In the data rows, zero lies at 7.5, halfway between 7 and 8.
Here is a table of points, one per row:
6 8 8 12 5 12 12 15 8 6 7 9 8 7 8 7 7 7 6 8 7 12 8 8 6 7 7 10 7 10 6 7 6 7 6 11 8 8 7 6 7
12 7 6 14 7 10 7 8 8 6 10 6 9 6 5 7 13 6 13 13 8 7 7 7 7 14 7 6 12 7 9 7 7 6 8 7 7 12 14 9 6
9 6 8 11 8 5 10 10 7 7 7 7 9 7 7 7 7 14 8 7 8 7 8 9 13 7 7 6 9 8 6 12 6 15 11 13 6 8 8 11 7
7 6 9 15 9 9 8 7 9 7 9 10 6 15 13 7 9 13 13 11 11 6 6 9 7 7 7 13 8 11 7 10 7 7 14 6 9 9 6 8 10
11 8 10 8 9 10 6 7 8 7 6 8 7 9 10 7 14 8 7 12 14 12 7 7 7 8 8 6 8 8 8 9 7 11 10 11 7 7 7 8 14
7 7 15 7 7 7 7 8 7 7 8 7 8 8 9 7 7 8 6 8 8 8 6 6 8 13 8 8 6 10 12 10 12 6 7 8 7 8 11 13 7
11 10 9 8 10 9 8 7 8 8 7 6 7 7 9 10 6 8 10 7 8 7 8 15 8 11 9 8 6 5 9 7 7 6 6 7 9 6 7 5 7
6 9 7 5 7 8 11 7 9 6 13 10 6 7 8 8 7 9 11 10 10 8 7 7 7 7 8 8 7 9 6 5 9 15 6 6 8 13 8 11 8
12 12 6 6 6 7 6 8 6 8 8 7 13 12 8 6 8 14 9 6 9 6 7 8 5 9 15 12 10 8 8 7 10 13 11 6 11 7 11 6 11
7 7 7 10 8 7 7 6 7 14 7 12 8 6 7 14 11 7 7 9 8 5 10 6 7 14 9 8 6 11 6 11 7 7 9 11 11 12 7 7 8
7 7 8 11 10 12 11 11 8 9 5 6 7 7 9 8 8 8 11 6 8 13 6 6 9 8 13 8 7 7 6 6 13 10 9 12 11 15 8 6 8
6 9 7 7 8 8 11 12 10 7 15 11 7 7 7 8 9 11 12 15 7 14 9 8 8 8 6 11 10 6 14 9 8 7 9 12 7 7 13 6 8
9 7 8 8 8 11 9 5 11 8 10 7 15 7 8 9 7 9 12 9 7 11 8 8 8 8 10 12 8 8 9 5 12 10 6 15 10 5 9 12 8
7 10 6 7 6 7 7 7 14 7 8 7 11 7 11 7 7 7 6 6 10 8 7 6 10 9 6 10 9 7 6 7 7 6 9 7 9 7 9 14 12
5 8 8 6 7 12 13 6 7 6 7 8 10 8 8 7 11 9 5 7 11 7 7 8 13 7 7 7 6 8 7 6 6 11 6 8 6 7 8 6 7
8 10 6 8 14 7 15 8 9 7 7 13 12 7 7 5 8 14 7 7 7 8 8 7 9 12 11 6 12 7 9 9 14 7 9 11 13 10 7 9 9
15 6 12 6 7 11 6 6 8 6 8 10 5 6 7 8 8 8 7 9 8 8 7 6 7 7 7 8 7 7 9 7 11 12 7 8 8 5 9 5 9
10 5 7 7 6 7 7 10 9 7 7 9 6 13 5 11 10 10 11 7 5 7 9 8 7 11 6 10 7 9 6 6 11 6 7 7 7 6 6 12 8
7 8 8 9 7 6 12 9 7 7 9 11 9 10 8 8 7 8 10 12 6 13 7 8 8 7 10 15 6 6 10 13 7 7 6 10 15 7 7 7 7
6 6 9 8 8 8 7 8 5 8 7 8 15 6 5 8 11 13 12 7 13 9 8 7 12 7 7 15 7 8 8 7 11 7 9 5 6 8 7 7 11
9 8 6 9 7 15 7 7 7 10 10 9 15 8 7 8 7 6 7 8 7 8 8 8 6 6 7 7 8 7 12 10 7 10 8 7 7 13 7 9 7
7 6 7 8 8 7 7 8 6 9 8 10 8 7 15 12 8 7 8 9 7 12 10 9 11 15 11 8 12 11 11 7 8 9 7 6 7 9 6 6 7
7 9 7 7 9 7 8 9 11 12 7 7 8 7 7 7 7 7 8 10 8 5 7 14 9 6 7 11 8 14 12 7 15 8 6 8 6 9 8 9 11
11 7 7 7 7 8 7 7 7 7 8 7 8 15 10 8 5 7 7 14 11 8 10 8 8 8 11 5 13 7 7 10 8 8 6 11 9 7 7 7 15
8 7 8 5 6 6 15 10 11 8 13 9 7 6 7 8 8 9 10 11 12 13 6 8 7 7 11 11 8 8 10 15 8 6 15 11 10 8 6 8 6
7 11 6 6 6 7 7 8 12 7 7 7 11 8 11 9 13 7 6 8 6 7 7 6 13 11 6 13 10 7 9 7 10 7 11 7 7 7 6 9 6
8 12 12 15 7 7 7 7 6 6 15 11 9 12 14 10 14 10 8 5 7 7 10 8 8 7 10 6 8 7 7 8 12 6 8 9 8 6 15 7 7
7 7 8 10 9 8 14 9 7 11 8 6 7 9 7 8 8 9 10 6 6 8 7 7 6 7 8 7 9 8 7 15 7 13 6 7 6 6 8 9 8
7 8 11 13 8 6 9 7 7 8 5 7 7 11 8 7 8 7 8 10 7 7 11 7 8 6 9 11 8 8 15 7 6 13 9 10 13 7 8 13 6
6 7 11 7 10 7 8 6 6 13 7 6 8 8 6 10 9 8 9 8 8 13 12 11 8 6 8 6 7 4 8 7 7 7 15 6 8 7 11 8 10
7 7 11 7 13 8 6 8 7 5 8 7 12 9 10 7 7 9 7 7 9 8 7 11 7 12 8 7 5 7 12 9 11 8 7 11 6 14 7 11 7
7 7 14 7 13 15 7 15 7 12 13 6 8 6 9 6 8 8 8 10 11 8 12 6 9 8 5 8 13 8 7 7 9 8 7 8 15 7 10 8 8
12 9 14 5 6 6 10 8 8 8 12 7 8 9 14 7 14 9 8 7 5 7 13 7 8 6 9 7 10 9 10 10 10 7 7 7 7 15 7 9 10
14 10 10 11 6 8 14 13 9 8 10 9 12 12 9 10 7 12 6 12 15 7 6 8 9 9 6 9 7 8 8 8 8 11 12 7 7 8 10 7 6
5 9 11 6 9 8 7 7 9 7 8 6 7 6 12 13 8 7 9 7 9 7 9 10 5 6 6 9 9 11 6 7 7 10 15 8 9 7 11 6 9
9 8 7 7 10 8 7 8 9 10 8 10 8 7 12 12 13 13 8 7 7 12 8 13 10 10 7 7 11 13 12 7 6 9 9 7 13 7 7 9 9
9 13 15 9 13 7 7 10 10 5 8 13 10 8 6 15 8 7 9 9 9 6 7 10 11 5 15 7 15 8 9 8 7 7 7 7 9 10 6 11 7
8 8 7 8 8 9 8 7 7 10 7 8 7 9 7 6 6 8 8 6 8 13 7 10 8 7 10 8 11 15 15 8 10 6 8 8 9 11 12 7 10
8 10 6 7 12 7 9 9 6 10 7 15 8 13 7 7 7 6 7 8 6 9 8 7 8 8 5 6 6 13 10 7 13 8 13 8 12 12 10 6 8
8 7 7 7 9 10 7 5 8 12 7 10 5 7 7 5 6 8 5 6 10 11 5 7 10 7 6 8 13 5 6 6 6 6 9 10 9 11 11 8 6
7 6 8 11 10 5 7 11 14 13 11 12 8 7 7 4 7 7 7 8 7 6 9 12 7 11 8 7 7 8 10 10 6 10 6 8 6 7 6 6 9
7 7 6 9 7 4 6 8 8 13 11 7 7 10 8 7 11 6 11 5 13 7 10 6 8 6 7 9 7 7 7 10 8 7 5 9 13 8 7 7 7
7 14 6 10 7 6 7 9 6 8 8 7 6 6 6 9 7 9 6 7 8 8 11 6 7 11 8 8 6 7 7 6 8 8 9 8 7 7 7 12 13
7 7 8 7 10 9 8 7 7 8 8 4 6 8 7 11 9 8 7 8 8 5 6 9 9 13 8 9 12 12 10 8 6 7 7 10 11 12 10 6 8
7 14 7 12 8 8 6 7 15 10 6 8 11 6 10 13 7 15 6 9 7 8 8 5 11 6 6 6 7 9 8 15 11 9 5 7 8 8 12 6 7
8 7 7 9 8 7 5 8 7 5 6 8 7 6 7 7 7 5 15 7 7 9 10 7 13 7 8 9 8 8 7 11 8 11 10 10 6 7 7 5 7
7 8 8 7 7 13 10 8 7 11 10 8 7 9 8 7 8 6 12 7 8 6 9 7 14 7 11 8 8 9 7 10 8 9 9 11 6 6 7 8 7
11 7 9 9 8 11 7 10 12 8 6 8 8 12 13 7 13 7 8 10 12 9 6 8 7 8 7 9 9 7 8 11 8 8 8 11 7 8 7 8 15
7 6 6 7 7 7 7 13 8 10 7 11 8 8 8 8 8 7 8 11 7 7 7 14 9 6 8 6 8 8 7 8 14 9 8 6 9 9 10 15 9
8 15 11 7 11 8 10 12 14 13 7 10 7 13 8 13 8 6 13 8 11 9 9 10 12 8 12 8 8 6 9 7 8 9 9 8 8 7 14 10 7
7 13 6 10 14 7 7 10 6 10 7 6 6 7 8 8 8 6 7 10 7 8 7 13 6 7 7 9 8 8 6 8 15 11 9 8 6 8 6 10 6
6 6 12 8 7 6 8 8 8 8 7 8 11 7 15 7 5 7 8 9 8 8 11 6 7 8 8 6 7 9 10 6 11 8 7 9 7 8 7 11 6
7 6 8 7 12 7 7 7 8 11 7 11 11 8 9 10 11 9 8 7 8 10 6 9 5 10 8 7 10 12 9 7 6 8 7 7 9 5 11 7 6
8 12 15 9 7 8 8 6 9 9 7 11 9 8 6 9 13 8 7 9 8 13 13 14 8 10 10 8 13 13 5 9 7 9 6 8 11 10 8 8 8
8 7 7 6 7 12 6 12 6 11 9 8 9 7 8 10 8 8 10 7 7 6 7 8 15 7 10 7 6 8 7 10 6 8 8 14 12 10 8 8 8
14 7 9 8 9 8 14 7 6 8 8 7 7 7 12 8 11 7 7 13 5 7 7 8 9 7 7 10 6 8 6 8 7 7 6 6 8 8 12 7 13
15 8 6 10 9 7 9 7 7 8 9 7 8 8 12 8 11 9 7 15 12 7 8 7 8 6 9 7 7 8 8 6 7 6 6 9 7 9 6 8 9
8 8 8 15 8 15 6 9 8 12 15 8 7 8 7 9 6 7 6 7 7 9 6 8 8 9 9 8 8 7 10 12 9 11 8 6 7 10 6 9 9
7 8 9 12 7 11 14 6 8 6 10 8 7 7 7 7 9 7 7 7 9 6 14 8 9 13 7 6 7 8 15 7 8 11 11 9 11 6 7 9 9
10 12 11 7 11 10 7 6 14 9 8 6 13 8 7 7 6 9 11 9 5 8 7 11 12 8 11 5 5 8 7 7 6 6 11 6 12 7 5 7 7
6 8 7 5 7 14 7 10 7 7 9 8 6 15 7 7 7 13 7 12 9 9 14 8 6 7 10 10 9 7 8 8 8 6 6 10 7 7 6 7 5
11 11 6 11 11 7 8 9 10 10 9 11 8 13 7 12 5 6 7 7 13 15 15 10 12 10 6 10 10 14 7 8 8 8 9 8 6 9 10 8 10
8 13 6 7 8 9 9 7 6 7 7 11 6 6 10 6 7 13 15 6 12 7 8 10 6 12 7 7 7 8 7 13 6 6 6 7 7 7 8 15 8
10 5 6 7 15 10 9 12 15 6 7 11 6 9 8 9 8 7 6 7 7 8 15 9 10 8 15 14 7 9 7 9 6 8 10 7 6 10 15 9 8
12 13 13 7 10 8 11 11 11 7 7 15 9 6 8 14 6 7 8 6 7 6 11 9 5 8 7 8 11 6 8 8 7 7 7 9 8 12 7 10 9
There is one direction along which these points spread out most. How many in every 100 of the points above lie lower along it than each point below? Round to a whole number. More than half of the points above lie lower than the first one.
9 8 6 9 7 15 7 7 7 10 10 9 15 8 7 8 7 6 7 8 7 8 8 8 6 6 7 7 8 7 12 10 7 10 8 7 7 13 7 9 7 60
11 7 7 7 7 8 7 7 7 7 8 7 8 15 10 8 5 7 7 14 11 8 10 8 8 8 11 5 13 7 7 10 8 8 6 11 9 7 7 7 15 78
14 7 9 8 9 8 14 7 6 8 8 7 7 7 12 8 11 7 7 13 5 7 7 8 9 7 7 10 6 8 6 8 7 7 6 6 8 8 12 7 13 85
7 6 8 7 12 7 7 7 8 11 7 11 11 8 9 10 11 9 8 7 8 10 6 9 5 10 8 7 10 12 9 7 6 8 7 7 9 5 11 7 6 12
8 13 6 7 8 9 9 7 6 7 7 11 6 6 10 6 7 13 15 6 12 7 8 10 6 12 7 7 7 8 7 13 6 6 6 7 7 7 8 15 8 55
12 7 6 14 7 10 7 8 8 6 10 6 9 6 5 7 13 6 13 13 8 7 7 7 7 14 7 6 12 7 9 7 7 6 8 7 7 12 14 9 6 68
12 13 13 7 10 8 11 11 11 7 7 15 9 6 8 14 6 7 8 6 7 6 11 9 5 8 7 8 11 6 8 8 7 7 7 9 8 12 7 10 9 2
7 7 8 7 10 9 8 7 7 8 8 4 6 8 7 11 9 8 7 8 8 5 6 9 9 13 8 9 12 12 10 8 6 7 7 10 11 12 10 6 8 32
12 9 14 5 6 6 10 8 8 8 12 7 8 9 14 7 14 9 8 7 5 7 13 7 8 6 9 7 10 9 10 10 10 7 7 7 7 15 7 9 10 38
7 8 8 7 7 13 10 8 7 11 10 8 7 9 8 7 8 6 12 7 8 6 9 7 14 7 11 8 8 9 7 10 8 9 9 11 6 6 7 8 7 74
6 7 11 7 10 7 8 6 6 13 7 6 8 8 6 10 9 8 9 8 8 13 12 11 8 6 8 6 7 4 8 7 7 7 15 6 8 7 11 8 10 31
7 6 6 7 7 7 7 13 8 10 7 11 8 8 8 8 8 7 8 11 7 7 7 14 9 6 8 6 8 8 7 8 14 9 8 6 9 9 10 15 9 28
